In the data rows, 128 means zero.
In each game, the first row plays the second. By how much does the first row win? 20 means about a draw, 40 a big win and 0 a big loss. Wins can go round in a circle. Each row has two weighted sums of its numbers, A and B, taken from their middle values. A row wins by its A times the other's B, less its B times the other's A.
[158 102 116 110 107 104 132 130 116 147 154  84 154 160 153 134]
[156 109 141 104  96  97 126 130 128 117 109  95 170 161 152 130] -> 18
[119  93 125 113 110 113 106 141 126 123  99 114 145 164 150 107]
[123 139 123 163 148 173 134 140 129 140 142 156  97  99 110 147] -> 21
[130 131 119 141 152 127 121 148 143 112 147 190  97  96 100 121]
[ 94 115 137 141 138 157 154 142 121 117 126 162 116 104 114 150] -> 22
[134 111 136 106  99  88  97 137 127 102 124 102 139 194 158 124]
[115 177 113 139 149 149 124 103 104 139 127 129 128 114 118 140] -> 21
[ 99 145 117 161 155 141 143 101 115 132 120 129 106 112 103 139]
[133 108 138 112  99 121 103 124 110 139 108  82 154 153 171  99] -> 18
[158  94 156  94  84  90  75 140 123 130 145 119 136 155 147 146]
[127 159 117 140 149 141 125 131 140 132 126 142 103 109 112 134] -> 18
[117 123 110 144 148 132 171 148 141 125 121 145  91 117 109 145]
[144 108 119 121 104  91 132 152 118 102 130 113 160 152 155 113] -> 13
[115 142 128 132 143 143 139 120 144 122 111 169  96 101 116 147]
[137 102 138 103  89  84 113 129 122 133 125 119 152 145 159 117] -> 9
[100 160 123 159 160 163 146 128  85 140 104 145 102  97 108 125]
[123 142  95 117 163 154 147 137 143 153 168 124 117  96 102 122] -> 27
[155  91 156 113  85 134  87  68 109 140 115  83 161 159 170 120]
[144  89 125  95 100  97  96 142 125 128 158  79 143 123 144 111] -> 17
[133 113 110  97 102  91 114 135 124 107 112 104 153 165 145 113]
[ 96 145 120 137 145 179 134 107 133 129 133 151 116 100 104 150] -> 27
[103 169 114 151 150 144 128  88 127 137 115 129 113 114 124 129]
[124 162 128 158 147 126 137 155 120 121 151 147  95 110 108 152] -> 20
[163  94 153 113  87 103 109 126 124 120 123 128 145 165 169 125]
[108 105 150 107 101  91 120 128 127  92 139 101 167 141 145 137] -> 13
[153 100 161  79  89 102  99 138 125 108 154 122 176 164 156 129]
[105 207 122 165 154 158 126 112 110 131 132 139 111 101 110 135] -> 17
[106 144 133 144 147 165 120 122 110 126 144 157  96 113 100 112]
[126 141 123 122 151 141 158 123 179  92 138 164  66 102 111 133] -> 23
[114 128 118 187 148 168 160 119 147 136 137 154 100  95 117 150]
[ 87 143 134 155 144 158 127 103 121 111  96 143 109 111  96 146] -> 26
[136 119 121 120 111 109 129 118  95 134 123  75 153 154 162  99]
[119 107 136 154 145 153 132 137 110 114 116 167 114 103 103 148] -> 19
[164 119 142  78 103  96 117 125 152 119 118  95 157 162 158 117]
[172 105 115  92  87 101 116 134 124 140 136 108 150 163 159 133] -> 19
[105 125 128 150 122 152 176 151 132 114 125 132 144 100 102 127]
[126  92 123 119  95 134 118 100 108 142 130  72 153 150 162 119] -> 18
[119 141 118 150 143 141 123  80 136 146 100 136 122  92 112 137]
[ 63 127 130 168 141 159 122 106 127 139 101 154 106 102 107 124] -> 9
[126 135 133 151 149 126 154 100 120 133 132 136  94 106 128 147]
[130 106 124 107 105 120 115 135 128 118 109 101 161 153 159  91] -> 19
[110 159 147 151 152 147 154 105 124 124 113 118 122 110 109 102]
[156  98 145  99  95 103  85 162 112 115 123  92 156 161 158 119] -> 20
[112 160 118 162 139 121 127 139 120 137 120 152 106 105 101 140]
[177 112 145 130 139 153 134 157 143 100 134 179 104 104 100 137] -> 20
[109 151 108 146 149 161 133 116 100 125  97 143 116 107 110 120]
[104 130 118 141 146 146 148 126 117 123 113 155 109 109  98 134] -> 22
[125 145 134 146 143 152 153 119 118 133 130 131 110  90 111 141]
[133 160 133 130 159 113 161 152 115 125 143 155 118 108  91 129] -> 24
[148 117 111 122 150 133 153 115 149 120 126 157 105 102  99 145]
[103 132 136 152 151 150 146 117 118  96 135 159  93 112  86 116] -> 19
[137  97 151 113  89 111 118 163 110 111 120 116 159 167 149 108]
[105 159 120 151 142 151 151 117  96 126 135 150 109 100 107 153] -> 19
[127 132 124 140 156 150 138 132 141 114 115 165 106 112 109 133]
[141 106 166 119 103  97 112 144 124 107 119  99 142 153 164 107] -> 12
[154  94 154  87 102 105  93 143 112 123 153 110 164 155 156 105]
[133 101 146  89  90 116 104 149 138 116 121 118 161 164 149 114] -> 12
[134 164 127 131 141 177 141 109 118 106 141 145 111 103 101 144]
[131 136 116 133 139 106 158 152 139 115 117 138 103 110 100 125] -> 22
[111 134 135 150 146 129 167 149 125 128 142 170 101 108  85 143]
[122 135 121 144 140 134 116 119 137 151 122 149 101 107 113 120] -> 22
[133  84 135 108  71  85 117 130 146 118 111 119 135 157 137 115]
[131  98 140 109 101 130 143 125  89 144 116  92 150 152 195 107] -> 29
[159 107 140 112 102 129  85 132 115 113 124 102 162 156 175 126]
[157  96 137  90  92  83 101 142 136 130 130 118 153 159 147 137] -> 20
[157 121 109  82 102  54  80 119 124 145 145 105 154 150 146 139]
[130 158 139 139 157 139 160 138 171 114 155 155 108 105 100 136] -> 22
[103 143 125 153 133 153 144 126 136 132 119 144 104 101 122 138]
[131 138 112 133 133 147 158 135 137 116 122 168 116 112 107 134] -> 25
[144 144 127 148 152 124 126 140 133 126 142 148  96 107 106 147]
[164  50 149  92  86  90  61 146 127 111 139 101 150 168 157 104] -> 16
[ 95 160 137 149 143 155 143 116 121 129 121 155  99 114 118 129]
[123 133 119 154 135 155 141 124 170  68 145 151 106 107 115 118] -> 25
[ 89 156 141 135 144 137 151 120 110 132 140 179 105 112 112 124]
[123 136 127 136 148 137 140 111 141 139 162 164 115 108 122  98] -> 30
[127 138 120 140 148 142 135 104 121 147 110 139 102 117 123 162]
[136 148 104 151 137 138 130 173 142 145 126 156 136 108  96 145] -> 28
[126 153 115 157 153 131 148 133 113 136 155 143 107 118 112 134]
[121 134 132 123 145 159 141 122 132 106 124 161 113 109 106 124] -> 18
[107 138 122 154 146 136 154 134 129 136 143 165  73 132 115 156]
[119 118 131 141 142 142 160 139 155 115 138 156  95 105 113 143] -> 15
[149 109 144 111  89 110  85 136 139 121 117  92 156 155 170 124]
[145 113 115 101  94  75 107 114 108 109 146 100 152 168 174 118] -> 21
[125 130  97 147 115 164 121 101 107 136  96 134 117 116 102 133]
[129 123 125 116 139 141 139 112 148 130 117 202 108  97 110 122] -> 10
[ 97 158 120 153 153 153 134 124 114 136 135 139  91 102 119 145]
[113 154 127 135 141 148 140 139 117 143 125 150 112 108 104 138] -> 21
[134 159 104 138 153 144 140 118 126 141 122 129 123 102 110 135]
[135  83 142  79  95 111 112 155 127 151 118 124 151 165 147 124] -> 27
[104 159  92 162 150 165 135  92 123 157 128 120 105 118 122 132]
[ 99 132 124 119 141 135 161 130 158 110 130 143 107 109  96 134] -> 22
[150 145 122 135 136 127 146 114 181 135 154 143 118 111 110 142]
[141  90 153  87  95  90  87 118 125 141 144 111 187 151 158 136] -> 15
[ 93 122 129 154 165 147 147 131 124 127 130 147  91 111 101 137]
[166  80 145  93  84  85  67 143 122 140 134 119 158 172 165 127] -> 23
[ 91 140 123 133 139 142 144 123 167 116 122 173 104 104 109 126]
[102 109 144 110  99 106 104 144 114 123 128  87 184 171 145 109] -> 2
[105 163 158 157 153 134 155 111 123 153 138 119 117 111 107 129]
[142 153 106  98 111  90 102 125 156 115 134  85 148 167 150 106] -> 1
[ 98 137 113 144 149 178 140 134 125 114 104 139 119 114 111 157]
[151 129 118 125 142 137 127 144 152 105 143 152 117 113 112 144] -> 13
[134  80 133 117  95 101 121 140 107 109 124  81 162 159 144  97]
[133 102 153  75 101 107 110 126 125 116 106  89 153 157 146 105] -> 20
[155  99 106 107 105 115 132 139  92 119 115 108 170 162 150  94]
[128 178  84 163 145 156 134 106 126 156 130 128 123 105 133 145] -> 18
[ 90 147 120 170 150 157 137 146 122 149 113 159 105 108 103 135]
[100 130 125 156 137 151 138  92 128 123 127 137  85  89 104 151] -> 20
[106 143 137 152 149 120 131 145 142 131 126 157 103  98 112 140]
[ 80 139 116 144 147 139 147  97 139 123 104 140 116 106 126 120] -> 23
[144 107 133  93  95 105  93 122 110 142 149  96 167 158 170 121]
[142 142 124 170 145 168 123 121  78 144 135 158 110  96 105 138] -> 30
[ 94 141 123 136 140 128 137 117 163 119 124 132 122 109 121 140]
[132 144 109 129 148 141 155 104 151 133 152 126 111 100 109 141] -> 22
[114 138 139 157 149 164 150 155 133 142 130 153 111 103  90 151]
[156 113 140 131  94 112  92 136 122 132 117  86 163 152 164 130] -> 25
[ 99 144 112 123 157 130 166 124 131 127 132 136 105 119 111 114]
[ 91 147 137 179 157 171 153 117  86 121  87  89 107 115 103 137] -> 12
[117 160 122 172 143 179 139 131 102 144 125 152 104 110  95 154]
[134 157 137  98 158 124 152 133 163 144 131 131  98 102  75 131] -> 24
[109 123 100 149 144 144 147 127 148 134 115 149 105 104 112 142]
[113 150 106 169 153 140 146 132 133 154 143 118 101 105 120 146] -> 21
[160  98 163 114  90 123 120 128 116 122  94 110 164 152 152 102]
[103 144 119 146 155 133 141 142 142 132 132 158 106 119 105 136] -> 21
[149  95 151 100 109 118  99 121 126 137 144  91 154 164 162 125]
[151 149 129  83 137 140 116 121 157 145 147 162 113 107 119 140] -> 25
[126 131 114 153 152 144 147 125 132 145 123 156 123 111  96 171]
[116 155 134 122 144 134 137 106 162 115 135 166 102 111 113 146] -> 22
[128 161 126 168 155 167 159 149  91 123 114 133 128 106 100 149]
[138 146 119 154 146 148 137 106 116 128 117 131 117 117 114 152] -> 13
[139 106 130 106  96 109 116 122 124 130 119  89 162 152 153 122]
[136 116 125 104  96 103 108 133 124 144 153 101 148 161 156 121] -> 15
[111 111 120 105 105 103 113 130 121 114  75  89 197 157 142 121]
[142  83 120 105  87 113 110 134 118 118 131 104 173 145 150 109] -> 16
[178 100 121 108 114  72 130 120 163 132 122 107 149 156 139 142]
[130 117 132 115 146 175 124 149 138  68 123 168 111 121 102 138] -> 27
[169 111 145  67  82  82 104 124 131 138 140 104 154 159 154 146]
[140 141 123 131 142 135 146 132 131 124 148 143 110 108 104 142] -> 21
[103 148 119 167 147 174 142 110 137 128 126 138 111  94 112 133]
[145 104 121  80  96  90 105 141 131 139 136 105 163 166 158 121] -> 11
[132  98 103 131  92 140 118 127 111 113 100 117 147 148 157 110]
[135 146 135 148 153 145 125 121 120 137 143 139 126 115 126 138] -> 19
[138 153 141 131 153 133 137 146 131 129 141 148 124 110 106 147]
[108 121 120 151 137 161 179 121 144 121 115 151 103  99  87 132] -> 20
[103 129 123 151 145 160 128 140 129 115 132 136 104 108  98 127]
[125 116 131 124  97 104 122 130 120 147 119  92 177 147 165 165] -> 20
[143 125 140 109  98 116 115 152 112 130 149  99 154 144 169 123]
[114 162  91 147 165 134 157  76 146 145 104 134 107  98 108 130] -> 28
[136  99 164 111  99 113 114 137 116 108 140 110 145 173 151  93]
[138 105 135 127  95  95 126 130 141 136 121 118 128 152 144 109] -> 29
[106 164 128 159 147 158 135 120 104 144 151 146 127 118 136 127]
[130 135 128 142 142 150 141 129 124 123 104 141 110 106 107 114] -> 26
[152 141 130 143 156 142 144 125 148 108 137 146 106 104 107 144]
[116 139 117 129 144 122 152 126 118 114 139 152  99 106 110 142] -> 23
[149 140 112 150 148 155 140 116 163 135 109 153  98 100 106 152]
[ 94 135 144 136 145 157 124 114 131 109 111 168  97  93  94 168] -> 21
[166  90 130  95 103  94 136  95 130 125 134 109 145 161 151  97]
[136 102 143 108  90 135 116 128 106 100 100  84 174 154 173 132] -> 25
[106 160 114 159 162 163 142  92 125 146 135 130 120 115 117 145]
[131 149 110 155 149 155 159 132 127 124 118 137 130 111 108 121] -> 16
[113 148 129 159 148 129 162 147 150 106 118 159 111 110  92 152]
[163 135 151 102 106 108  96 133 145 124 111  83 134 157 150  81] -> 21
[179 111 103 105  98  73  93 149 155 103 145 119 144 147 154 117]
[158 112 137  91 103  96 104 136 139 114 118 119 171 150 147 126] -> 20
[134 111 146 101  97 102 124 129  64 144 120 104 183 154 153 117]
[101 162 110 143 163 117 161 144 113 131 151 134 120 117  94 153] -> 19
[140 124 164  97 107 105 105 128 128 114 118  98 136 168 151  57]
[121 100 152 122  98 123 139 144 101 123 107 103 163 161 141 129] -> 13
[126 112 152  93 101 116 115 139 108 121 108  97 160 145 177 108]
[ 78 146 120 153 147 166 118 103 121 147 155 135 114 108 104 134] -> 12
[120 102 138 112 112 114  97 131 128 133 156  93 160 156 162 123]
[133 130 140  82 100 104 100 124 124 118 124 134 165 153 159  86] -> 32
[124 107 140  97 114 102 118 140 136 111 108 123 157 163 154 125]
[139  86 139 103  95 100 132 140 101 135 128  83 174 166 177 126] -> 20
[ 97 144 134 153 136 147 130 123 108 140 120 159 108 106 110 142]
[146 115 123 106 100  97 114 128 161  95 197  91 152 163 162 105] -> 14
[111 158 120 170 150 171 146 133 185 141 119 115 109 103 106 139]
[125 160 124 173 146 140 145 134 145 140 138 149 139 105 109 139] -> 27
[ 99 114 131 143 144 144 140 146 130 118 110 173  87 102  79 124]
[150 154 134 151 149 135 163 124 141 126 131 156 122 101  90 132] -> 14
[157  95 131  73 104  97 121 151 141 120 111  86 169 164 150 114]
[101 146 114 155 177 147 137 117 124 132 152 145 116 119  91 110] -> 29
[145  92 148 106  92 100  89 130 136 129 134 119 157 163 165 123]
[118 127 119 150 145 153 136 123 118 129 152 180 103 118  88 130] -> 16
[165 108 132 108 109 109 106 123 134 120 126 101 158 156 159 111]
[116 139 111 156 151 125 178 119 137 134 139 137 111 118 113 129] -> 21
[128 108 131 123 107  99 112 133 172 119 146  89 146 158 154 108]
[111 145 104 132 143 142 137 120 149 117 160 164  98  99 102 127] -> 29
[169  91 129  94  90  93  93 164 137 116 130 127 150 165 166 110]
[130 157 124 169 146 135 138 107 128 127 131 144  92 103  87 138] -> 18
[139 140 125 129 148 139 149 110 150 151 138 148 111 101 120 140]
[111 116 130 140 146 162 139  82 112 137 114 137 103 100 104 120] -> 27
[175 102 153  85 101 102 100 163 119 124 116 122 154 169 165 121]
[154 102 104 106 106 114 138 135 118 123 126 106 170 144 164 127] -> 11
[122 130 126 141 143 153 147 116 136 114 118 148 103 108 109 151]
[131 114  94  97  92  91  51 129 137 125 123 128 165 163 174 127] -> 24
